In the data rows, 128 means zero.
Every row has a hidden score. How much higher is the second row's score than the first row's in each pair? 15 means about the same, 30 much higher and 0 much lower. The score is a weighted sum of the row's numbers plus the product of two more (or one squared), each taken from its middle value.
[165 175  91 159 143 102 159 148  95 163 154  96 161 159  97 163]
[129 142  90 170  87  92 164  94  94 170  98  97 170  97  97 171] ~ 17
[130 146  95 174  91  89 169 101  95 169 106  98 172 106  97 172]
[140 148 119 159 130 123 149 145 109 154 128 119 149 132 118 150] ~ 16
[114 176 156 178  82 165 177  89 173 181  94 172 182  95 172 178]
[171 181 174 155 171 171 159 172 173 158 175 174 160 173 173 158] ~ 12
[173 181 166 147 171 164 158 168 167 160 169 163 159 173 166 161]
[106 174 157 177  80 165 180  88 171 181  94 172 180  94 171 181] ~ 16
[125 118 168  91 162 163  98 158 164  93 159 158  91 156 157  96]
[104 109 102 105 116 144 104 135 121 106 123 123 100 121 123 103] ~ 4
[ 94  84 161 105 118 123 105 106 120  98 105 124 100 105 125  97]
[146 161 106 153 103 135 151 118 147 156 121 145 154 121 143 155] ~ 15
[144 143  87 165 103  85 163 116  85 166 120  86 164 119  84 169]
[113 105 160 104 142 163 105 129 162 100 124 165 104 125 161 102] ~ 7
[144 145  88 160  98  89 157 110  92 163 110  94 159 109  92 160]
[103  84 133  83 144 110  86 128 111  83 116 107  83 111 108  85] ~ 16
[117 101 154  98 152 152 106 144 147  99 138 146 103 134 146 100]
[100  98 159 131  97 149 120 110 158 131 108 159 124 108 157 127] ~ 18
[127  95 107  90 154 101  92 135  96  91 133  97  87 140 100  92]
[134 133  84 166  93  87 162 101  87 165 102  88 166 104  91 166] ~ 18
[160 174  89 167 119 102 172 139 105 168 144 105 172 146 104 172]
[115 102 154  99 150 149 102 142 146 100 141 142 102 137 142 100] ~ 12
[164 171  89 150 150  95 153 155  90 158 160  91 159 162  92 153]
[129 113 107 117 117 103 125 114 106 118 124 104 124 116 108 118] ~ 13
[127 108 113 104 136 107 119 126 110 107 133 104 115 128 111 109]
[133  95  81  98 111  83 111 106  81 107 110  82 104 111  81 106] ~ 16
[162 139 157  88 170 143  99 154 144  97 161 147  96 159 146  91]
[104  83 112  80 143 103  81 121 100  83 112 100  79 114  98  80] ~ 12
[129 116 109 120 128 103 132 125 104 115 131 102 130 121 108 120]
[ 92  92 173 130  83 168 116  92 176 121  90 175 117  88 174 120] ~ 5
[124 122 134 115 141 143 123 135 137 117 135 139 116 134 133 117]
[132 146 149 161 135 140 152 144 137 158 132 144 152 140 146 154] ~ 23
[129 143  88 172  94  88 169 104  92 172 107  90 172 106  90 173]
[113  81  88  85 136  89  82 115  89  81 110  88  82 116  86  78] ~ 10
[143 178 139 175  90 163 179  99 168 179 107 168 180 108 166 180]
[127 116 109 114 120 103 124 115 111 117 127 108 123 119 115 119] ~ 20
[163 174  88 161 134 104 162 143 104 165 149 107 165 148 108 164]
[118  99 155  93 153 147 103 147 141  94 143 138  98 137 135  94] ~ 12
[139 109 113 117 144 101 129 137 100 113 130 108 118 127 105 117]
[111 109 163  99 141 170 101 124 165  96 117 170  98 120 169  97] ~ 8
[125 146  89 175  87  94 168  98  98 170  98  98 171  96  98 173]
[147 167 149 151 142 159 148 147 156 153 151 156 152 155 156 151] ~ 8
[ 95  98 164 130  94 155 120 109 164 126 107 162 123 103 164 123]
[130 146  87 169  85  94 168  94  96 171 102  98 171  97  95 171] ~ 16
[144 164 156 147 137 165 142 146 159 152 149 162 147 150 158 148]
[119 108 143 109 142 139 124 138 139 114 135 136 117 127 134 112] ~ 22
[138 139  88 171  97  84 168 111  91 169 112  85 169 109  88 166]
[125 100 160  89 167 138  95 155 124  92 156 119  91 154 119  87] ~ 8
[155 169 135 154 144 148 151 151 144 156 155 141 154 156 143 153]
[129 115 112 106 140 104 119 125 107 104 134 104 114 128 110 112] ~ 17
[112  96 130 114 121 104 121 121 109 108 118 106 115 115 110 111]
[107  82 105  80 144 100  76 125  95  81 127  93  77 127  94  79] ~ 14
[ 93  91 163 115  97 144 109 102 155 112 100 156 111 100 156 110]
[118  98 155  94 156 146 103 147 141  98 142 138  96 139 136  98] ~ 15
[111  98 145 114 125 115 122 123 113 111 122 117 113 117 120 114]
[124 110 114 107 136 106 115 123 110 105 130 108 112 126 111 108] ~ 11
[ 89  83 117  90 115 101  82 106 102  84 102 107  82 100 103  82]
[110  84  96  79 137  89  76 118  87  79 117  87  77 119  89  79] ~ 17
[144 103  79 117 113  83 136 112  80 122 121  81 134 115  80 126]
[127  94  98  88 150  92  90 132  92  85 134  91  89 136  91  87] ~ 13
[125 101  86 101 112  92 110 108  93 107 115  94 108 112  92 105]
[105  83 106  85 141  96  79 122  96  77 113  96  80 117  95  78] ~ 18
[135 149  93 168  91  96 160  98 102 168 101 103 165 100 102 166]
[110 175 153 178  83 170 179  92 171 178  93 173 181  96 175 184] ~ 18
[145 177 153 175 113 162 174 134 164 176 134 163 178 133 164 177]
[ 93  85 119  90 119 103  87 109 104  88 103 105  86 104 104  86] ~ 16
[121 148 156 133 132 167 120 143 160 138 138 166 124 146 160 133]
[129 115 111 119 114 105 121 116 108 116 125 106 123 117 114 118] ~ 14
[138 173 171 169 134 171 160 143 176 165 141 174 162 143 174 162]
[111 167 165 170  93 171 152 110 172 162 112 173 157 110 171 160] ~ 12
[171 167 155  97 172 147 112 158 149 106 165 147 106 164 145 109]
[158 171  93 170 106  97 170 126 102 173 138 106 175 134 104 170] ~ 2
[124  99 156  88 165 143  91 157 130  90 153 123  90 152 129  89]
[112  87 110  77 158 104  76 146 100  78 145  99  77 145  97  78] ~ 19
[122 149  92 173  84  97 171  92 105 173  97 104 171  97 104 174]
[112 122 162 113 134 167 113 131 169 109 127 167 109 128 169 111] ~ 12
[109 119 167 156 109 163 143 123 168 154 117 167 144 115 166 148]
[113 170 160 172  91 169 163  98 173 172 104 173 171 104 173 171] ~ 6
[138 129  88 148  97  92 143 106  90 146 108  94 147 111  92 149]
[115 109 163  98 140 168  98 124 165  98 118 168  94 122 168  97] ~ 6
[ 95  83 122  88 125 103  86 111 103  86 108 108  86 108 104  88]
[109 111 164 109 136 170 111 127 170 108 123 165 109 121 167 109] ~ 10
[129 105 165  96 158 156 101 137 156  96 133 157  97 135 161  99]
[123 141  93 173  93  89 170 103 104 171 105  97 170 100  94 174] ~ 21
[134 157 171 105 158 171 111 151 171 107 158 171 107 155 172 107]
[114 165 163 164  95 167 152 119 174 160 116 173 156 114 173 158] ~ 18
[148 168 170 159 148 173 152 154 168 153 148 173 153 149 170 155]
[132  95  98  87 156  93  91 138  92  86 140  91  91 140  92  89] ~ 20
[ 86  80 121  92  96 104  89  99 107  91  98 103  86  96 108  87]
[152 166 106 159 109 123 154 120 139 159 129 145 160 133 141 158] ~ 12
[134 156  94 172  93 100 167 100 102 168 104 101 169 103 101 172]
[109 110 168 142 117 167 124 134 169 132 114 170 120 118 171 134] ~ 18
[131 141  95 146  95 112 136 104 120 142 105 122 140 104 123 141]
[129 111 112 105 139 105 116 125 110 105 134 106 114 128 111 108] ~ 16
[129 109 106 109 136  97 121 128  99 107 137  97 118 124 104 111]
[113 110 165 107 139 166 111 125 164 101 120 165 104 120 164 104] ~ 7
[105 104 142 119 103 118 122 110 133 125 113 136 121 111 139 124]
[143 165 170 158 145 171 151 150 170 156 147 171 153 152 171 156] ~ 12
[156 169 109 165 111 132 164 137 135 169 148 125 168 147 129 171]
[114 110 163  98 141 168  98 125 165  99 118 168  95 122 168  97] ~ 11
[136 103 154  88 170 114  92 162 105  91 164 104  89 164 108  92]
[136 137  87 166 106  84 163 115  89 164 117  86 163 114  85 167] ~ 9
[118  99 153  94 151 149 101 146 142  97 140 135  95 140 139  96]
[105 166 156 177  82 166 172  91 174 177  94 172 176  96 172 176] ~ 17
[ 98 166 155 179  83 164 174  91 173 177  90 167 178  93 170 181]
[126 112 113 107 137 108 116 122 112 106 133 111 113 125 115 109] ~ 9
[118  90  86  89 123  84  90 112  83  93 114  85  90 113  85  92]
[132 100 159  84 175 133  86 164 120  84 165 116  83 166 117  79] ~ 12
[143 175 164 172 130 170 170 142 170 171 139 170 172 144 170 174]
[143 107  94 107 147  90 124 137  82 107 142  87 113 132  92 110] ~ 14
[165 172  91 156 147  98 158 151  96 158 156  95 160 155  97 159]
[126 110 111 106 140 102 115 125 108 105 130 101 111 131 109 108] ~ 12
[127 166 173 158 140 172 145 147 175 151 141 173 148 145 173 151]
[118  97 164  93 160 152  98 155 146  93 150 139  92 148 140  91] ~ 14
[138 156  94 173  94  89 168 101 100 170 112  99 170 113  97 175]
[144 106  81  97 142  84 106 120  82 102 132  84 106 131  79 104] ~ 24
[105 103 147 124 100 125 122 109 141 126 112 147 122 112 144 123]
[145 104 108  88 168  98  87 161  93  88 159  95  88 162  97  87] ~ 22
[137 166 166 155 144 174 142 154 172 149 142 172 144 150 173 149]
[116  90  90  86 128  86  89 116  89  90 118  87  89 116  89  90] ~ 20
[ 93  81 119  91 117 103  85 109 103  87 102 102  86 104 104  88]
[124 113 106 121 113  99 125 115 103 118 120  99 126 114 105 119] ~ 13
[143 172 168 166 145 176 160 151 169 161 146 173 161 152 172 161]
[118 164 176 157 138 172 143 155 176 154 147 176 149 149 177 152] ~ 20
[143 129  84 140 133  96 133 131  86 135 126  87 135 131  89 134]
[127  90 133  91 153 116  93 137 109  89 126 115  85 129 110  89] ~ 19
[164 170  87 128 151  98 145 146  93 138 158  92 144 157  90 142]
[142 108  96 110 147  93 129 137  89 111 140  95 119 135  93 114] ~ 16
[163 154 152  96 168 150 108 154 151 104 159 151 107 162 149 103]
[118 159 166 161 105 167 144 136 173 159 125 175 149 127 171 152] ~ 13
[135 169 161 161 115 169 156 147 167 163 146 171 159 143 168 159]
[139 164 105 174  92 108 170 104 123 174 106 121 172 106 122 174] ~ 14
[114 146 165 153 121 162 136 147 162 152 146 160 146 149 162 148]
[100 107 155 146 116 144 121 142 124 143 125 129 129 132 126 142] ~ 20
[121 105 156  91 156 164  96 140 156  97 135 163  91 136 160  94]
[138 117  86 140 102  85 142 107  91 144 108  88 144 111  87 142] ~ 27
[ 94  84 120  91 125 102  88 109 108  86 107 107  80 108 105  86]
[120 162 163 164 112 161 156 139 167 164 140 163 165 143 167 168] ~ 23
[139 137  91 151  99  93 144 104  98 147 104 104 147 106 101 148]
[129 112 150  93 158 156  98 143 147  94 140 152  95 146 150  92] ~ 7
[129 139 161 137 136 167 113 124 157 117 110 163 114 116 161 120]
[125 167 161 166 112 160 158 137 165 167 145 163 166 143 161 165] ~ 15
[146 161 162 146 150 167 127 142 158 136 125 164 128 136 162 138]
[110 108 163 107 140 166 108 125 164 104 120 168 102 119 165 108] ~ 5
[171 174  90 157 145 100 159 153  95 162 158  95 164 156  94 161]
[123 131 171 100 160 167 104 150 167 101 154 165 102 154 166 102] ~ 10
[120 140 164 162 122 158 153 141 164 157 129 161 153 134 162 153]
[144 139  85 158 100  88 152 108  90 155 110  92 156 113  92 154] ~ 11
[145 159 109 109 149 134 124 143 137 119 155 133 120 153 125 118]
[148 175 155 172 119 165 173 137 162 171 138 163 176 135 164 175] ~ 23
[136 101  79 100 144  88 106 115  79 102 118  81 103 124  80 104]
[103 103 144 129 102 130 121 111 144 130 114 144 126 113 142 126] ~ 17
[138 165 170 161 140 172 152 152 170 157 147 168 151 148 172 155]
[117 106  90 127  94  95 122 100  99 129 100  99 126 101  93 127] ~ 21
[130  90  82  92 114  83  99 108  82  97 114  82  99 109  80  96]
[150 176 111 175  92 145 176 101 158 177 108 161 178 111 157 178] ~ 6
[108  82  96  79 137  89  80 121  89  80 119  89  76 125  88  77]
[ 99 163 152 178  80 165 175  91 169 173  90 170 176  89 168 180] ~ 17
[114 163 163 163  96 172 142 124 173 156 117 174 150 118 174 149]
[145 175 131 175  88 155 178  97 165 175 102 168 180 104 169 180] ~ 11
[128 160 159 140 134 168 133 147 161 144 145 164 138 148 165 141]
[128 108 168  90 169 157  92 163 153  92 163 151  91 163 150  91] ~ 14
[142 174 163 172 128 168 169 146 166 170 141 167 167 143 166 171]
[128 105 166  85 170 149  89 165 144  91 164 141  88 161 142  86] ~ 13
[132 143  84 168  88  91 165  97  94 167 101  99 167  99  99 167]
[101 163 162 175  80 172 168  92 173 173  92 173 172  95 177 173] ~ 14
[121  90 125  79 166 106  79 157 100  78 155  99  80 156  98  79]
[114 112 164 110 136 166 108 127 166 103 119 166 103 124 167 107] ~ 6
[133  90  80  91 132  82  96 115  78  94 117  81  92 117  80  91]
[ 98 161 154 173  84 166 168  96 168 172  97 168 173 100 170 173] ~ 21
[108 108 105 116  90 152 111  96 152 112  99 153 111  98 150 113]
[111  99 144 117 121 116 123 121 116 111 117 122 118 115 128 115] ~ 26
[107 160 165 169  86 168 161 102 174 164 102 173 165 103 176 165]
[118 172 155 181  82 168 178  91 172 180  94 172 181  94 172 182] ~ 16
[ 93  79 120  88 123 103  83 108 105  87 105 104  82 107 106  82]
[126  91 132  81 170 107  79 159 100  82 162  99  77 158 104  82] ~ 20
[114  94 148 103 143 120 108 126 114 101 118 127 101 117 128 101]
[ 99  97 109 107  91 160 100  97 153 103  94 157 102  95 148 103] ~ 2
[104 103 146 130 102 129 127 113 147 132 112 146 126 113 147 129]
[170 179 167 164 156 169 168 165 167 170 168 167 168 165 167 170] ~ 9
[127 112 113 105 138 106 115 126 107 104 134 106 114 125 112 107]
[129 103 160  88 167 132  93 158 117  91 156 118  92 156 118  93] ~ 20
[119 107  92 122  96  98 123 104 100 123 101 100 123 102 101 126]
[ 97  86 150 111 118 104 110 111 101 102 106 108 103 108 107 104] ~ 10
[133 149  92 167  92  97 161 101 101 163 103 101 166 103 101 163]
[156 114  81 105 159  80 131 153  78 113 156  81 120 152  80 113] ~ 14
[115 132 161 118 134 168 117 138 162 121 135 167 117 139 165 117]
[132 139  83 169  88  91 165  98  93 169  98  97 168 102  94 167] ~ 22
[107 102 159 106 141 155 114 131 157 105 121 155 106 123 155 106]
[118 110 162 146 135 150 134 142 150 137 126 157 132 126 157 137] ~ 17
[127 111 116 107 143 106 120 124 106 105 137 103 113 127 110 113]
[131 108 111 102 140 101 115 124 104 103 133 104 110 127 109 109] ~ 16
[134  95  95  84 155  91  88 143  90  85 146  89  88 145  91  87]
[116 106 161  93 148 169  95 132 163  97 125 166  94 130 165  94] ~ 7
[102  93 135 114 107 106 115 109 109 109 108 113 114 107 118 110]
[164 179 172 159 163 174 164 170 176 163 170 176 163 171 175 165] ~ 10
[148 115  80  98 146  83 117 129  78 105 139  81 114 136  83 109]
[132  97 138  90 156 125  95 136 112  87 129 118  92 131 118  93] ~ 18
[162 178 175 153 167 175 154 167 178 155 166 179 154 169 178 155]
[114 110 172 123 134 163 120 127 168 114 120 172 117 122 172 117] ~ 18
[114  98 158  93 151 150 104 144 144 100 141 141  99 135 142  99]
[142 137  86 169 102  84 165 115  87 168 118  85 171 114  83 169] ~ 22
[145 172 170 161 148 175 151 155 171 157 147 173 156 149 172 156]
[113 144 150 153  97 164 125 111 164 146 102 167 135 113 164 145] ~ 21
[142 136  86 167 104  85 166 116  88 165 117  89 166 114  83 168]
[168 182  94 175 104 122 176 121 133 180 139 138 179 138 135 179] ~ 5
[146 173 164 171 121 169 173 140 168 170 138 168 173 140 170 170]
[142 164 151 150 138 160 144 146 154 151 148 157 146 152 155 150] ~ 12
[118  98 159  88 164 144  91 155 129  89 153 127  91 151 126  93]
[134 141  95 148  98 104 139 103 110 148  99 115 139 104 112 145] ~ 17
[118  89  89  86 129  86  89 115  88  88 118  86  86 118  88  87]
[151 163 166 160 155 167 141 152 160 149 145 163 145 150 162 149] ~ 11
[125 110 112 103 138 106 116 125 110 109 131 107 112 124 111 106]
[108 155 165 162  95 170 149 114 175 158 111 174 153 112 171 153] ~ 11
[118 169 153 174  88 168 173  95 175 179 101 171 175 102 172 174]
[123 109 170 103 152 163 108 130 166 101 130 167 105 127 167 104] ~ 11
[107  85 131  90 146 114  90 124 115  88 116 111  86 118 112  86]
[122  93  99  87 147  96  92 128  92  87 128  94  87 128  97  90] ~ 15
[112 110 159 101 134 166 104 124 165  99 117 166 101 119 167 102]
[102  92 144 115 104 112 109 107 112 107 106 117 111 102 120 111] ~ 20
[108 106 167 148 119 159 135 132 166 141 117 166 130 118 167 143]
[169 171 152 104 168 153 133 160 153 117 166 153 124 165 152 121] ~ 7
[118  99 154  93 160 148 101 147 141  95 145 134  93 141 138  95]
[155 151  93 131 156  91 142 150  87 136 153  88 142 152  88 137] ~ 20
[129 111 113 107 146 103 118 128 107 104 134 105 114 129 109 109]
[128  97  89  96 127  89 103 112  88  95 121  89  99 114  89 102] ~ 15
[125 142  94 173  94  92 167 102  96 170 104  95 171 102  95 169]
[121 123 169  94 163 165 103 155 165  99 158 164 100 155 162  96] ~ 4
[164 165  91 118 154 101 138 151  94 126 159  94 135 156  98 132]
[173 182 171 153 168 170 163 170 172 166 172 174 165 173 173 163] ~ 11
[119  97 151  93 158 145  99 148 140  95 145 130  93 143 132  92]
[133 150  92 168  91  98 164  99 103 164 102 100 168 103  98 165] ~ 17
[131 159 170 130 151 174 119 149 171 127 147 170 123 151 174 125]
[142 176 166 170 129 171 166 138 169 174 145 170 169 144 169 172] ~ 17
[109  82  99  79 138  96  76 125  93  79 122  95  77 127  94  75]
[155 174  98 173  97 113 174 103 130 176 115 140 174 120 138 177] ~ 4
[123  96 114  85 153 104  90 140 100  91 137 101  91 143 101  93]
[128 158 157 143 132 164 130 143 159 145 140 161 137 150 161 139] ~ 9
[147 154  89 167  99  94 161 107 100 165 108 102 169 108  99 166]
[104 106 171 144  93 165 132 106 172 141 102 173 129 103 173 136] ~ 11
[114 108 160  97 141 168 102 123 169  96 117 169  99 120 169  97]
[105 140 148 161  96 153 145 113 163 156 121 153 152 115 157 153] ~ 20
[105  90 136 115 109 102 114 110 103 110 109 105 109 105 110 111]
[109 105 160 107 135 159 109 124 161 103 118 161 105 116 160 106] ~ 13
[119 112  96 138  96  96 127 103  98 136 102 101 131 100 100 133]
[112  99 136 115 119 108 122 120 112 108 120 110 114 115 116 113] ~ 12
[158 177 171 162 154 171 164 163 176 166 166 174 169 166 172 165]
[133 145  91 167  87  93 161  99  97 168 102 100 165 101  97 168] ~ 18
[155 174 100 166 118 121 164 141 121 172 147 118 170 147 118 166]
[125 111 112 105 139 107 117 122 109 107 131 108 114 126 114 108] ~ 16
[120  86  85  85 137  82  87 117  85  83 117  81  85 118  82  87]
[141 103  95  88 162  93  89 149  88  88 152  91  88 152  92  89] ~ 16
[136 132  94 144  96 101 138 102 106 146 102 109 142 102 107 144]
[116  87 119  81 162 107  79 150  97  79 151  98  78 152 102  79] ~ 15
[141 166 170 153 147 173 139 151 170 151 145 172 146 150 173 148]
[151 166  97 154 114 117 147 129 116 157 141 112 153 137 109 154] ~ 16
[109  85 117  84 148 103  82 123 102  82 111 100  83 119 101  78]
[128 147  89 173  87  94 170  94  99 170 100 101 170  98  97 171] ~ 11
[137 167 104 160 104 131 153 126 139 165 132 125 162 135 124 160]
[109  84 110  77 151 104  76 138  97  80 137  97  78 138  99  77] ~ 18
[ 98 117 163 157  94 161 137 111 169 150 102 169 141 105 171 144]
[101 113 166 149 111 163 132 126 170 140 114 169 128 117 171 139] ~ 13
[159 160  84 143 140  86 151 140  86 152 148  88 149 152  84 152]
[135 147  99 150  96 114 141 100 124 149 102 130 143 105 126 145] ~ 9
[171 182 154 164 158 159 168 166 159 168 166 156 170 168 162 168]
[150 147  86 163 103  87 161 117  88 161 117  89 166 117  91 163] ~ 22
[110 105 159 110 133 161 112 124 163 107 120 162 109 118 159 110]
[ 99  86 121  81 128 125  75 119 124  83 116 123  79 119 118  82] ~ 19
[134 128  82 161  93  88 162 107  91 166 106  87 167 104  87 166]
[132 148  93 167  89  97 164  99 101 166 103 101 166 102 101 165] ~ 4
[105 105 142 123 105 123 121 111 137 126 113 142 122 111 139 123]
[175 182 175 154 170 174 155 173 173 154 171 175 156 173 177 160] ~ 11
[120  98 153 100 149 151 107 141 145 100 139 145  99 137 140 101]
[128  92  97  88 152  94  89 135  91  88 142  90  90 140  93  88] ~ 19
[144 167 169 155 146 172 148 153 168 151 146 173 149 149 172 153]
[139 164 103 174  90 104 171  99 114 172 106 117 173 105 114 172] ~ 12
[155 148 106 103 161 130 109 150 115 103 151 115 101 154 114 102]
[134 140  89 172  98  89 168 106  90 170 110  88 170 111  90 171] ~ 25
[147 165 171 157 152 168 150 153 172 153 152 174 151 154 171 154]
[146 175 168 170 143 172 165 149 171 169 149 174 166 149 172 168] ~ 16
[118  82  85  86 132  86  83 116  84  83 115  84  83 114  82  81]
[146 172 166 171 138 170 166 145 167 169 147 172 168 146 172 169] ~ 12
[117 103 156  95 155 149 104 143 142  99 140 139  96 137 138 101]
[112 105 164  97 144 167  98 126 167  94 118 169  95 122 167  94] ~ 12
[134 149  92 169  91  95 164 101 101 166 102 100 165 101 100 165]
[137 161  93 173  89 101 168 101 109 172 103 109 171  99 106 172] ~ 15
[100  90 156 112 107 122 109 104 124 106 102 131 107 102 133 108]
[115 110 162  99 139 168 101 123 164  97 120 166  98 124 168  97] ~ 11
[109  86 135  88 151 112  88 129 106  84 116 110  85 118 106  82]
[136 149  90 169  91  93 163  98  97 166 101 100 166 103  99 166] ~ 10
[120 106  96 129  95  94 127 105  97 133 100  98 128 102  97 130]
[146 124 101 115 147  97 133 134  95 112 145  95 128 135  98 117] ~ 9
[112 110 163 111 134 167 111 125 166 105 118 166 107 119 167 106]
[127 101 156  93 168 129  97 159 114  91 158 113  92 157 117  91] ~ 20
[121 110 156 140 139 141 132 140 143 131 125 149 125 124 152 132]
[120  96 158  90 162 143  94 159 132  92 151 127  89 151 127  90] ~ 10
[130 106  81 107 129  88 112 116  83 108 119  85 111 118  86 109]
[110 109 164 107 137 164 113 126 165 103 118 168 104 123 166 104] ~ 11
[130 112 110 105 142 103 116 125 106 105 137 103 112 131 109 109]
[120 104  91 124  98  97 123 102 102 125 100 100 126 103  99 124] ~ 20
[120  88 133  91 158 111  89 136 106  86 124 109  88 126 108  85]
[129 144  88 170  88  91 169  98  96 171  99  97 171 100  97 167] ~ 17
[120 104  88 123  96  95 123  99 100 126 103  98 120 104  98 124]
[115 153 133 163  95 146 154 114 158 162 122 147 157 122 151 159] ~ 13
[124  99 160  92 164 142  96 153 130  93 153 123  92 152 124  95]
[119  85  91  86 130  87  86 116  88  85 117  86  86 120  87  84] ~ 17
[163 159  89 140 158  94 148 156  89 146 158  88 150 156  91 148]
[164 172  87 157 150 100 156 153  97 159 158  96 161 156  96 158] ~ 13
[105  84  98  80 141  94  79 122  94  77 124  94  76 124  88  75]
[135 170 170 162 135 175 147 145 173 157 141 175 157 144 175 157] ~ 14
[131  98 158  90 170 124  92 161 111  94 160 111  93 156 111  92]
[107 103  83 130  92  94 117 100  92 125 100  94 121  99  93 122] ~ 12
[140 161  97 173  92 102 167 100 109 174 105 103 172 103 106 171]
[129 112 114 105 142 105 118 128 109 103 136 105 110 131 108 109] ~ 14
[133 146  94 169  90  94 162 100 102 166  99  98 167 101  99 166]
[123 120  96 152  93  99 138 102  99 148 102 104 144 103 102 145] ~ 17
[120 102  89 105 104  92 114 104  92 111 108  94 113 107  94 110]
[121  98 158  86 166 144  94 158 130  90 152 128  88 153 129  86] ~ 9
